In the data rows, zero lies at 4.5, halfway between 4 and 5.
Here is a table of points, one per row:
[9 3 2 4 5 7 6 5 7 5 5 3 5 4 2 4 8 3 4 4 6 8 8 4 3 4 6 4 6 6 4 6]
[4 5 5 4 3 3 3 5 4 4 5 5 1 4 4 6 5 4 8 4 3 6 2 5 7 4 6 5 7 8 8 6]
[5 5 5 4 5 2 4 6 6 5 3 3 4 4 3 5 4 7 6 4 6 6 3 4 7 7 2 4 8 5 3 4]
[2 4 2 4 5 6 4 1 7 3 5 3 2 3 1 6 3 5 4 8 3 9 5 3 7 3 4 2 5 2 6 4]
[3 3 4 7 2 3 2 7 5 5 4 4 6 8 2 6 6 3 0 2 2 5 6 3 4 2 6 4 5 7 4 6]
[3 6 5 4 2 5 5 5 4 8 3 2 5 5 5 6 2 5 3 7 4 7 6 7 4 4 5 5 4 5 3 3]
[3 4 4 5 3 5 8 7 5 4 3 4 4 3 4 2 5 6 5 4 2 4 4 4 4 2 4 3 2 3 6 3]
[8 6 3 3 3 5 5 5 5 5 3 6 4 6 9 5 7 5 4 4 5 5 2 2 6 9 8 5 3 3 4 5]
[2 5 5 4 8 4 6 4 4 4 6 3 3 9 8 3 4 4 2 2 5 7 4 4 4 4 4 3 6 4 2 5]
[5 7 5 6 3 8 5 4 4 6 2 0 5 6 6 5 2 2 4 4 6 6 2 5 8 3 6 4 5 5 3 4]
[5 3 3 5 5 4 9 5 3 6 3 3 5 3 4 5 3 2 5 2 7 3 3 2 6 4 3 5 3 4 5 5]
[3 3 7 6 7 6 4 4 2 4 3 7 5 6 8 4 5 3 5 3 3 5 7 3 7 5 4 2 7 5 4 4]
[5 7 7 2 2 3 5 3 3 7 5 3 3 2 4 2 2 2 4 5 4 3 6 3 1 6 2 8 4 2 5 5]
[3 3 3 4 6 6 3 3 3 5 5 7 6 6 5 4 7 3 5 8 6 5 2 2 3 5 5 5 6 7 6 6]
[6 7 5 5 6 5 5 4 5 3 6 5 3 6 4 4 5 7 2 7 4 4 7 0 5 9 5 5 5 6 4 6]
[4 3 5 8 6 4 4 6 4 3 6 2 5 2 8 6 6 5 7 7 6 2 3 5 6 2 3 4 4 4 5 6]
[6 3 5 5 5 1 7 3 3 4 6 4 6 4 8 2 4 6 4 5 4 7 5 6 8 6 5 5 4 5 7 2]
[6 3 5 4 5 6 7 2 3 2 6 3 3 6 4 7 5 5 8 2 4 5 4 6 2 1 3 5 5 4 6 3]
[6 3 3 5 5 4 2 3 3 3 2 4 7 3 6 1 5 4 2 4 5 6 5 3 2 2 3 4 4 5 3 3]
[3 6 6 7 7 4 5 5 4 4 3 6 4 7 5 5 3 5 7 3 4 6 2 5 3 5 3 6 1 8 7 4]
[3 4 5 2 3 4 7 6 4 3 1 5 5 5 5 2 5 6 6 5 3 3 4 2 5 2 5 5 4 6 2 4]
[6 4 3 4 4 4 3 5 2 6 5 6 2 4 4 4 2 4 3 4 5 4 2 4 4 6 5 2 2 4 4 6]
[4 1 4 4 2 3 3 7 6 6 5 4 5 9 5 6 4 5 5 2 2 6 4 4 3 5 3 7 4 0 5 5]
[6 5 4 7 4 6 4 3 6 4 4 6 4 5 4 5 3 8 4 3 5 5 4 6 4 4 3 7 4 8 6 3]
[6 5 4 4 8 1 5 9 6 8 2 5 4 4 5 5 6 6 3 5 5 3 6 5 4 1 4 4 5 4 5 4]
[3 5 4 1 2 5 4 4 2 2 5 3 3 3 4 6 9 1 2 1 4 5 4 4 5 7 2 5 5 5 4 4]
[6 6 6 2 5 7 5 4 4 8 6 6 5 8 5 3 4 5 3 4 4 4 7 3 5 1 3 4 4 4 5 6]
[4 6 5 7 2 5 4 5 3 5 1 7 5 1 6 6 5 5 8 4 5 4 7 2 3 5 4 5 7 5 2 5]
[5 3 6 2 4 7 3 6 3 5 5 2 5 4 6 4 4 6 5 4 6 4 8 4 4 5 5 5 3 9 8 6]
[3 2 8 5 2 4 3 5 6 4 6 7 5 3 5 3 5 4 6 4 9 5 2 4 3 4 5 5 3 2 5 5]
[4 3 2 7 2 4 6 9 2 2 6 5 3 5 6 4 3 5 3 7 4 5 6 6 4 7 5 4 3 3 6 3]
[5 3 7 2 6 5 2 6 4 3 5 5 4 4 6 5 4 7 5 6 6 4 4 8 8 4 4 4 4 4 1 3]
[6 4 3 4 4 4 6 9 5 3 7 6 3 5 5 3 5 4 4 5 5 4 4 6 5 2 7 3 4 4 4 5]
[7 7 1 1 5 5 3 4 2 4 4 5 5 7 6 7 3 6 7 4 3 4 5 5 3 6 5 3 2 5 4 2]
[3 2 3 2 7 3 3 3 4 7 4 3 4 3 3 5 3 5 4 2 4 2 4 3 5 4 3 2 6 3 3 2]
[4 3 5 3 6 3 5 3 5 5 4 4 5 3 5 8 4 8 6 4 7 5 4 4 4 4 4 5 6 6 6 5]
[8 5 3 4 4 8 3 4 5 5 4 2 3 4 3 1 9 6 4 2 4 1 2 4 5 5 3 5 5 3 3 3]
[5 5 7 5 5 3 6 4 8 5 5 5 4 3 7 4 5 4 5 4 4 6 4 7 4 3 4 5 5 7 3 5]
[4 7 5 9 4 2 5 4 4 2 4 6 4 7 3 5 4 7 6 4 2 3 9 4 5 4 3 6 6 3 3 5]
[4 6 5 6 4 3 5 2 2 8 7 6 4 6 4 4 7 2 6 7 2 6 3 7 4 5 3 6 3 7 2 3]
[7 4 4 5 5 8 3 5 1 5 3 6 5 5 2 7 4 3 6 3 5 6 3 7 1 5 5 5 4 6 2 3]
[3 5 8 3 4 5 6 4 5 7 5 2 3 6 5 6 3 6 2 6 4 6 4 2 5 5 4 3 6 4 6 4]
[4 1 1 2 3 4 9 5 4 5 2 5 4 3 3 6 4 3 3 8 1 2 4 6 5 6 3 5 5 5 7 6]
[4 4 4 6 3 2 8 6 4 6 8 4 6 5 3 3 7 7 6 5 4 5 4 5 6 6 5 4 7 5 6 5]
[5 6 5 6 6 9 5 3 4 9 4 5 6 6 5 4 7 5 7 5 5 5 4 7 6 5 8 6 5 3 6 7]
[5 6 5 4 2 3 4 3 5 4 7 6 9 4 5 4 4 5 4 2 4 5 3 5 5 4 7 5 6 3 4 4]
[4 2 1 6 2 3 3 3 5 7 7 2 5 9 5 2 4 4 5 3 7 4 6 3 4 3 5 5 5 5 3 5]
[4 8 4 2 3 5 5 6 4 5 4 6 2 5 4 6 2 5 3 6 8 5 3 6 6 3 4 7 9 4 5 4]
[4 9 5 4 4 5 6 3 6 4 4 5 6 4 3 6 7 3 4 4 4 3 5 4 5 4 4 4 2 2 7 4]
[6 6 6 4 4 1 5 4 2 6 4 5 3 3 2 5 1 4 5 5 3 5 3 3 4 4 9 1 6 3 1 5]
[1 7 4 6 6 4 3 5 4 3 0 4 4 3 2 1 5 6 5 4 5 5 4 5 7 3 5 3 2 5 5 7]
[6 4 5 7 4 6 5 5 4 5 4 5 5 3 3 7 6 3 2 4 5 6 6 3 8 7 3 8 3 3 3 5]
[3 2 4 5 3 8 5 4 3 4 6 5 5 2 3 5 3 8 4 0 4 6 3 4 7 5 5 5 5 5 4 4]
[4 4 5 3 3 6 5 4 5 4 5 6 7 4 7 8 4 4 4 4 4 4 8 4 4 5 4 4 5 2 6 6]
[3 5 3 5 4 6 3 7 4 4 7 5 2 3 8 2 3 0 7 3 4 4 8 4 5 4 4 4 9 4 6 6]
[4 3 3 6 4 3 4 2 3 6 3 3 4 4 5 4 4 6 3 6 5 3 1 5 1 5 3 6 4 3 3 9]
[3 4 3 5 9 5 3 5 1 3 5 2 3 4 4 4 3 4 3 5 5 3 4 4 5 3 9 9 3 2 5 5]
[3 3 6 6 4 4 7 8 5 5 4 5 4 7 2 6 6 4 4 6 7 2 5 4 4 4 7 3 6 4 3 2]
[3 9 0 5 4 6 6 3 6 3 9 4 6 3 4 4 6 3 6 4 6 3 5 5 6 4 4 4 2 5 1 3]
[5 5 4 4 4 7 4 4 3 4 8 5 4 4 5 7 5 7 5 5 5 4 5 3 0 6 5 2 4 5 4 4]
[5 5 4 3 5 5 3 4 5 4 6 5 5 6 3 5 2 7 6 1 3 3 3 4 4 3 3 4 5 7 7 6]
[2 4 2 3 5 5 5 5 4 2 1 5 5 4 4 0 3 3 3 4 5 7 2 5 1 4 2 5 6 5 3 2]
[5 4 9 4 3 4 4 4 4 3 3 2 5 5 4 2 6 4 4 4 6 4 5 9 4 5 7 2 5 5 8 5]
[9 4 5 7 4 3 2 4 5 4 5 1 6 6 5 7 4 0 4 6 4 4 2 2 7 3 2 6 4 6 5 2]
[4 3 4 3 9 2 5 2 6 2 6 4 4 2 2 4 4 2 3 2 2 3 5 4 3 4 9 9 5 5 5 3]
[5 5 3 4 4 1 4 7 9 7 4 4 5 3 7 6 4 4 5 3 4 5 5 5 6 7 5 5 2 7 4 5]
[5 6 7 5 3 6 2 5 6 4 6 7 7 3 5 5 6 4 2 5 3 4 2 4 5 4 4 6 3 2 4 5]
[7 6 5 6 9 6 4 7 5 5 6 3 7 4 3 5 5 5 7 6 2 6 5 6 3 8 6 6 8 4 3 6]
[4 5 5 5 5 6 2 6 4 3 5 3 9 3 3 4 3 4 3 5 3 3 2 5 4 7 4 1 6 5 5 5]
[4 3 9 4 5 4 3 5 4 5 4 5 4 5 2 4 4 3 6 3 7 5 7 8 6 6 3 5 2 4 3 4]
[7 4 4 2 3 4 2 3 6 5 2 5 3 5 4 3 6 4 7 7 2 9 3 3 6 2 6 5 4 3 6 5]
[4 5 4 3 4 3 4 3 6 1 4 6 6 6 4 4 5 4 4 4 8 2 4 7 7 4 3 5 6 4 6 5]
[6 3 6 3 3 4 4 5 4 1 4 6 7 5 4 5 4 6 9 5 6 4 6 3 6 4 6 7 3 5 5 5]
[6 3 3 4 5 3 5 2 4 2 4 3 2 3 4 4 4 3 4 2 3 5 6 6 5 6 4 1 2 5 2 9]
[5 7 3 5 5 3 4 3 5 5 4 6 8 6 3 6 3 3 5 5 6 4 6 5 3 6 5 1 3 2 7 2]
These points spread out most along one direction. Take the direction at right angles to it along which they spread out most. Then take the direction at right angles to both along which they spread out most. Go by this last direction. For each point below, how far along it does it lie, from 0 to 99? The average is 50, and the first point in the table lies past the average. One standard deviation of the points above along it is 16.
[4 5 6 5 3 5 4 5 8 1 5 0 2 4 5 4 3 7 7 6 4 3 4 3 2 4 4 4 4 4 5 4] --> 45
[3 7 5 3 7 3 2 5 2 4 5 4 2 4 4 7 9 5 2 3 4 4 4 5 3 5 4 3 3 2 5 3] --> 49
[3 2 6 4 5 4 3 3 7 7 2 4 3 5 1 1 4 4 8 5 6 3 4 3 5 8 4 3 3 4 7 1] --> 43
[5 4 3 4 5 6 3 7 4 7 6 6 3 5 3 3 3 5 4 6 3 3 5 6 7 5 2 2 6 6 6 5] --> 62
[5 5 3 8 4 5 5 3 7 3 2 5 2 4 9 4 3 4 3 2 5 4 5 5 3 6 5 4 8 4 6 4] --> 54
[8 5 6 8 4 5 6 4 3 5 6 9 4 2 5 4 4 5 1 4 5 3 5 2 4 3 5 2 6 7 6 3] --> 56
[6 4 7 4 8 4 7 7 7 3 7 7 5 5 3 3 3 5 4 6 8 8 3 3 4 6 1 5 3 4 4 6] --> 51
[2 4 4 3 6 5 4 4 5 8 6 5 6 2 5 6 7 5 6 4 4 8 5 2 3 5 5 5 5 5 5 5] --> 51
[2 4 5 5 4 8 3 5 8 4 5 6 4 4 5 5 3 6 5 5 4 3 3 6 4 4 6 6 3 8 5 4] --> 28
[3 4 6 4 2 4 4 3 4 3 4 3 5 4 3 6 6 4 3 8 9 4 7 7 4 3 6 4 5 7 3 4] --> 48
[3 2 6 2 6 6 9 4 7 4 3 6 5 5 5 5 4 1 5 7 2 1 2 4 5 4 5 4 5 5 1 6] --> 60
[6 1 3 8 5 6 3 1 7 6 4 7 3 4 7 4 4 5 4 6 2 3 7 7 5 4 3 5 6 2 3 2] --> 55
